L: [  7   2 -19  -8  22 -10   4 -22  11   0   9 -11 -26   7  -7 -37 -37   8
 -19   7 -28  -9]
P: [ -1 -12  14  18  32 -27   9  18 -14 -12  -5  12  20 -12 -32  23  18 -10
  20 -15  20  42]
R: [  8   4   1  15  16 -12  -4   3 -13  12   0  -7  26  12 -32  33  36  -8
   5   4  24  17]
U: [ 15  23 -23  -5   1   4   0 -28 -13   4  32 -26 -15  29  -5  -1   3  19
 -19  20  -6 -18]
Z: [-20 -11  11  -9 -58  35  -5  21   8   0 -18  10  -8 -21  38  -3  13 -22
  19 -17  -8 -23]
H: [-19 -17  10  -7 -22  10   1   7  24 -16 -18  20 -38 -16  20 -44 -40  -6
  13 -16 -43 -20]
E: [ 10  13  -6  12 -38  21 -10 -17  -7  12   6 -18  31  14  22  32  30   8
  -9  12  32  -2]
M: [ -7  -3   0   5  43 -32  -4   1  43   4 -10  12 -16  -7 -18 -23 -20  -7
  10  -7 -22  36]
F: [-17 -24  25  -1   2   4   3  20   9 -13 -21  21 -13 -26   5 -16 -13 -28
  26 -26 -14  12]
D: [  7  18 -23  -1   4  -6   2 -26  18  10  20 -16 -22  20   1 -30 -29  13
 -26  19 -29   2]
step +1: [ 43 -32  -4] | [ 44 -31  -3]
step +1: [-1] | [0]
step -1: [-16  20 -44 -40] | [-17  19 -45 -41]

X: [ 4 -3  4 -9 -4  2 -1 -1  3 -2  7]
A: [  7  -5 -23  54  25  -9   7   3   8   6 -42]
G: [-16   9  27 -48 -34   5 -18   3 -14 -12  34]
Q: [-1 -3  4 -9 -4  2 -1 -1  3 -2  7]
C: [-1 -2  4 -8 -5  1 -2  2  2 -1  5]
T: [ 0  2  4 -9 -5  1 -2  0 -3 -1  7]
W: [ 13  -3 -14  14  21   1  15  -6   8   9  -8]
Y: [ 0 -2  1 -4 -1  1  0  2 -5  0 12]
V: [ 0 -2  1 -4 -1  1  0  2 -5  0  3]
J: [  4   1 -13  30  13  -5   3   1   0   2 -23]
S: [ 5 -1 -6  7  8  0  5  0  7  4 -3]
K: [ -6   4   8 -10 -10   0  -7   3  -9  -4   7]
step -1: [-4  2 -1] | [-5  1 -2]
step -1: [13 -5] | [12 -6]
step +1: [-1] | [0]
step +1: [ 2 -1 -1  3] | [3 0 0 4]
step +1: [ -3 -14] | [ -2 -13]
step +1: [-13] | [-12]

gefa: [-49  19  16 -51  46  38  24 -33 -15   9  -9  22  14 -16   1  -5  31  21
  19 -41 -35 -49   2   0 -23  33 -43 -51  39   1 -10 -23  25  22 -28 -54
  41  35 -47  12 -20 -24 -38 -38  32 -47 -10 -33 -41  36  15   5  -5 -13
  31 -23  34 -30 -48 -32 -26  41 -42  -7]
binu: [-46  19  18 -50  45  33  25 -36  -9   8  -3  22  14 -10   0  -3  31  22
  14 -39 -33 -45   6   2 -22  32 -37 -52  39   3  -9 -18  23  21 -24 -51
  38  34 -42  11 -21 -21 -37 -35  29 -38  -4 -25 -33  39  13   4  -6 -14
  26 -20  34 -24 -40 -34 -17  44 -37  -6]
med: [ -4  -2 -24  -8   3  10 -31  13 -30 -24 -30  -9   3 -23   5   0  19   9
  15 -27 -21  -3   0  10 -26  -5 -20  15   6   9 -12   2   5  -7 -22 -13
 -29 -17 -19   7  15   9   3  15  -4 -10  -9 -30 -21 -27  -4  14   0  12
  13  -6  -9 -23   4  15 -28 -28 -12   7]
step +1: [36] | [37]
step -1: [-51] | [-52]
step +1: [ 13 -30] | [ 14 -29]
step -1: [41] | [40]
step -1: [ 14 -10] | [ 13 -11]
step +1: [-10 -33 -41  36] | [ -9 -32 -40  37]
step +1: [ -5 -20] | [ -4 -19]

pimoz: [-11  20  20   0 -29  23   5  20  39  14  -8  20  11   6 -21  -6  34  11
 -15  30 -17  23 -13 -26  15 -20 -19 -21   0 -23  53]
fod: [ 16  35  45 -49 -17 -18  47 -57  -7  34   7 -14  -5 -11 -11  50  27  11
   1   7 -34 -10 -12 -23   7  51 -21 -36 -13   7 -50]
kovo: [  7 -26 -13 -15  -9  -7  14  10 -17  -6   9 -23 -17  14  14   8  21  13
 -22  14   2  11  14  46 -14  21  30 -13  -6  18 -21]
bobo: [ -8  46  18  28   2   2 -23  -1  18  -9 -16  27   1  22 -22 -31 -21 -12
  37  13   2  -5  -2 -37  -8 -19 -11  18 -33 -30   7]
kize: [ 35  11 -25  -4 -37 -12 -11  58  18 -40  -8 -20 -17  58  54  17  17 -39
 -25  48  12 -11  30  57 -17 -19  30  18 -55  16  16]
mefar: [ 28  11  25   0 -26   9  12 -33  -2 -46  20  -4  -5   7  -5  39  -9   2
  12 -25 -16 -18  16 -13  34 -18 -15 -29   1   0  14]
step +1: [17] | [18]
step +1: [-11  58] | [-10  59]
step -1: [-10 -12 -23   7] | [-11 -13 -24   6]
step +1: [-19  30  18] | [-18  31  19]

Zape: [-32  11 -23   5  52]
lofe: [ 26 -30 -28 -25 -18]
Bomo: [ -6   2  42  44 -12]
step +1: [-28 -25] | [-27 -24]
step +1: [2] | [3]
step +1: [ 26 -30 -28 -25] | [ 27 -29 -27 -24]
step -1: [-28 -25] | [-29 -26]
step -1: [5] | [4]
step -1: [ 11 -23] | [ 10 -24]

tuz: [ 40  28 -29 -53  12]
Keru: [ 37  44   7 -19  48]
pepak: [10 21 25 -1 23]
Zita: [ -3   0 -23  23  18]
Zuv: [-17 -22   9   0  -6]
peta: [-6  0 -2  8 16]
fudig: [-10   0 -13  16  11]
borod: [-12  -6 -13  13  16]
lomep: [-21 -31   2   0  -8]
zus: [-5  4 -9 18 12]
ziki: [ 10   1 -25 -27   4]
Dava: [-26 -31   6 -10 -16]
step +1: [  6 -10] | [ 7 -9]
step -1: [44] | [43]
step +1: [-17 -22   9] | [-16 -21  10]

buk: [ -3   0  -6  21   7   2  21  -7 -10  -2   0  10 -37  -7 -27 -10   1   3
  -7  12  20   7  10  34   2   7   2 -17   9]
rotig: [  0  -4   2   6   6  -3  14  10   9  15  -1  11 -47   4 -24  -7 -10   4
  11   6  30  -5  -2   4 -18  12  -2 -16   3]
bimib: [ -3  -2  -5  17   7  -3  19   4  -2   5  -1  12 -45  -1 -28 -10  -6   2
   5  12  29   0   6  19 -12  11  -5 -17   7]
Kiru: [  0   1  -2  21   7   6  21 -13 -12  -3  -1   8 -30  -9 -24  -8   5   6
 -13   9  11   9  10  41  13   2  12 -15   9]
step -1: [-13] | [-14]
step -1: [12] | [11]
step -1: [10] | [9]
step -1: [ 0 -6 21] | [-1 -7 20]
step +1: [-12  11  -5] | [-11  12  -4]

Faman: [ -7  -8   6   3 -16  13   0  -5   7  -5]
tepe: [ 25  45  41 -20  31 -15  36  -3 -56 -47]
tesom: [ -7   2  13   9  -4  -4   2   8 -15 -12]
Gofe: [-3 -1 -4 -3 -2  4 -3  0  1 -2]
suz: [  3 -43  17  10 -23  15  17 -33  -8 -14]
step -1: [13] | [12]
step -1: [-43  17  10 -23] | [-44  16   9 -24]
step +1: [ 17  10 -23] | [ 18  11 -22]

